Where one turn sends some rows of the set: a few examples, then the rows asked
nes: [  9  -5   3 -21  -9  -3   8  17 -12  -8 -12   8 -10 -36 -18   5 -10 -28
 -16]
Lifo: [  6 -10  23   1 -20   7   5 -12   8  -7 -21   6  -9  -4 -20  13  12  -1
   8]
vupa: [  8 -20  14   4   3  21  13 -11  15  -7   7  -7 -16 -17 -14  46   5 -23
 -11]
zeken: [  3   0  -8 -22  -9   2   5  22 -10  -9 -10  -2  -7  14  -2  17   8 -31
   7]
gikat: [  7 -13  10 -28  -1   1   9  23  -4  -7 -32  -1  -8 -12 -13  10  -9 -17
   9]
Pavu: [  4 -14   3 -42   1   5   8  14  -1  -5  -2   0  -4 -29 -20  26 -11 -14
 -12]
liv: [  5 -20  12  20   7  14   8  -6  13  -1  -1   5  -6  -7 -31  30  -2 -21
 -19]
bisib: [  6 -12  11  20  -4   3   8  -6   8  -8   0  -1 -20 -26  -5  28   9 -37
 -20]
zof: [ 10 -15   6 -29  -5  -1   6  28  -1   3 -25   0 -11 -13 -11  18   4  -7
   9]
gogen: [ 16 -13   9 -25  -8  14  11   9   0   4 -14  13 -10 -33 -35  19   6 -16
  -7]
Mam: [ -6 -10 -17 -17 -19  -5   3 -20  -5 -13  -2  -1   1 -30  -9  24 -10 -24
  11]
gid: [ -2  -5  -7 -31  -2   2   0  14   6   1 -12   4   2  13 -11  25  23 -24
   6]
Biki: [ -5 -19   5   6  12   2   0   1  13  -5  12  -3  -1  -7 -15  39  -8 -14
 -27]
Votot: [ -8  -9 -16  -7   0 -12  -6  28  13  -5   3   8   4   2 -20  14   8 -18
   6]
pira: [ -6 -19   7   5   8  11   2 -22  17  -5   5  -3   5 -10 -15  44   5 -19
  12]
Kesa: [  1 -11 -14  -5 -27   1   4 -21  -4  -7  -8   7  -4 -34 -18  20   1 -25
  13]
Ripur: [  3 -17 -15 -13   0  21  13  -1   4  -9   5 -17  -2 -17 -15  49  18 -29
   9]
bedut: [  8  -8   1  -1  17   4   6   5 -10   2   4 -11   1  -9 -17  19  20   7
 -14]
Gibuz: [  5  -8   5  32  -8   6   5 -15   0  -6  -1   4  -9 -16  -9  25   4 -31
  12]
mepam: [-10 -14  17 -25  -7   0  -1  -8  10 -14  -6  -9   1   2  -6  27  -2   8
   2]
tob: [ -4 -16   9  -1  10   2   7  -8  11 -19   7 -12 -10 -19   1  38  -9 -35
 -22]
Bipo: [ -2 -16 -15 -20 -19   7   5 -23   3  -6  -1   0   1 -29 -19  33  -1 -15
  16]
Dito: [-13 -10  -3  11   2 -10  -3  -9   2 -13  11  -9   2 -15  10  33  -7 -25
   2]
lapi: [  9  -5   6   0  21  10  14   3 -20 -15  -3 -17   3  -3 -17   8  -5  -8
 -11]
Peruf: [  4  -8 -13   2  -6   5   5  27   2 -10   0   5  -4   7 -28   9  -3 -21
  17]
Tovo: [ -7 -12  -7 -10   7   3   0  15  17 -11  -9  10   9   8 -37  11  -1 -27
  15]
tumur: [  1 -13   4  26   3   1   6   6  -1 -10   6  -1 -11 -10 -13  23 -14 -24
 -27]
linud: [  4 -10 -13   7  -6   7   9  -5   4  -6 -11  -2  -4 -28 -17  27  31 -46
   0]
riv: [  4  -5   8   4  23  -1   6  -7  -6  -6 -13  -4   8 -12 -25   3  16 -12
 -18]
panit: [ -6 -10 -15  -7   5   3  10  -2  -6 -24  -4 -18   2 -21  -4  28   0 -51
  -2]
Rabul: [  6 -15   9 -28  -1  -8   3  20   3   2 -35   6  -7 -16 -16  10   7 -18
   5]
Mela: [ -5  -3  14  -2 -20 -14  -2  -1  -5 -20 -15  -3  -8  -5   3   3  -6 -10
  -4]
git: [  5  -2   0 -17  -5   9   6   8  -1  -6 -24   8  -2  14 -20  11  15 -39
  11]

gogen turns into nes
Biki turns into liv
panit turns into Ripur
And these:
zof turns into Rabul
zeken turns into gid
Lifo turns into Mela
Kesa turns into Mam
Gibuz turns into Dito
bedut turns into riv
Peruf turns into Votot
vupa turns into bisib

Where one turn sends some rows of the set: a few examples, then the rows asked
rin: [ 13  38   3 -13   4   1  23  -1  16  15   9  12 -29  22  14   4 -21   8
 -11   4   1 -10   6]
poman: [  1  14   1 -15  39   0  15  -2  23  18  33  12 -13  -2   7  -1   1   7
 -12   7   3   1 -14]
Gev: [  0  10   7  -8  25   2  32   2  33  15  -6  10  18  23  13  -3  -6  -2
 -13 -15   0 -21   5]
robag: [ 18   5 -15 -13   0   9  -4  -7  21  -3  -4  -1  10   8  -8  -5 -10 -18
  -2 -22   1  -8   2]
fof: [  4  14  -4 -15  40 -11  27   8  25  26  -5  23  -2   7  14  -2  -1   5
 -21 -15  -8 -20  11]
sas: [ 11  10   9 -12   3   1  13   2  25  16 -17   8 -31  33   7  -5   3  15
 -11 -29   0 -12  -5]
duvud: [ -9   0  -1 -20  -2  21  14   5  25  26  14   8 -14  -4  -3  -9 -27   6
 -14  18  -5   9   2]
lobi: [  7  25   9  -6  26   1  22  -4  15  -1   7   6   3  -6   2  12 -12  -3
   4  -1  -4   6 -10]
vufos: [ -8  13  -9   0  19  -2   5   5  22  14  -7  17 -25  27  -3   1   1  23
   7 -26   2   9  23]
kezub: [ 24  17 -13 -17  -2   5  11   0  27  13  -8   6 -21  32   9  -7   4 -10
 -27 -27  -9  -5   2]
biva: [  5  17 -16  -7   3   4  14  -1  30  16   6  11  -7  44  -3   7   4   0
 -11 -18   2  20  27]
Nif: [-15   0   9 -17   6   6  -1 -10  21  14   0  13 -26  -2 -19   2  -3   4
 -11   4   8  10  31]
let: [ -5  -3 -28 -18  14  -5  -1   8  21  16  17   9 -11  32   9  -8  -5   4
   5 -28  -4  11  18]
bekub: [  4  -6   1 -17 -11   6  13   3  27  26   5  13   3 -16 -12   1  -7  15
 -11  13   0  10   6]
sobef: [  1  10  -7 -18   1  17  11  -7  11  14   1   7  -4 -22  -9 -19 -16  11
 -10   9   0   9  12]
gak: [ 14  -3 -13 -21   8 -14  -5  -4  25  20  -7   3 -20  23  16 -14   0   5
 -12 -31  -6 -13  -5]
mar: [  9 -15   2 -27  22  -3  -3   9  25  31  10  17 -28  11 -14  -1  10  15
 -16 -11  10  -7  -6]
soko: [ -2   3   1 -15  27  14   7  -4  25  11  15  16   8  -1 -12  15   7 -15
 -15  -6   6   7 -17]
lop: [  5  -2  -3 -21  37  12  29  19  24  14   3  14   5  16   3 -13   2  -8
 -20 -24  -7 -15   4]
pav: [ -7  -8  -3 -15  -1   2  -2   9  23   1  16   2 -21  -7  -6  -3 -19  -5
   8  -1 -11   7  25]
lefud: [ -2   7   3 -21 -16   3  12  -5  23   9  31   8 -14   7   1  -1  -1   2
 -10  10   5   9  32]

biva turns into let
lop turns into fof
poman turns into lobi
And these:
sobef turns into bekub
rin turns into robag
kezub turns into gak
lefud turns into pav

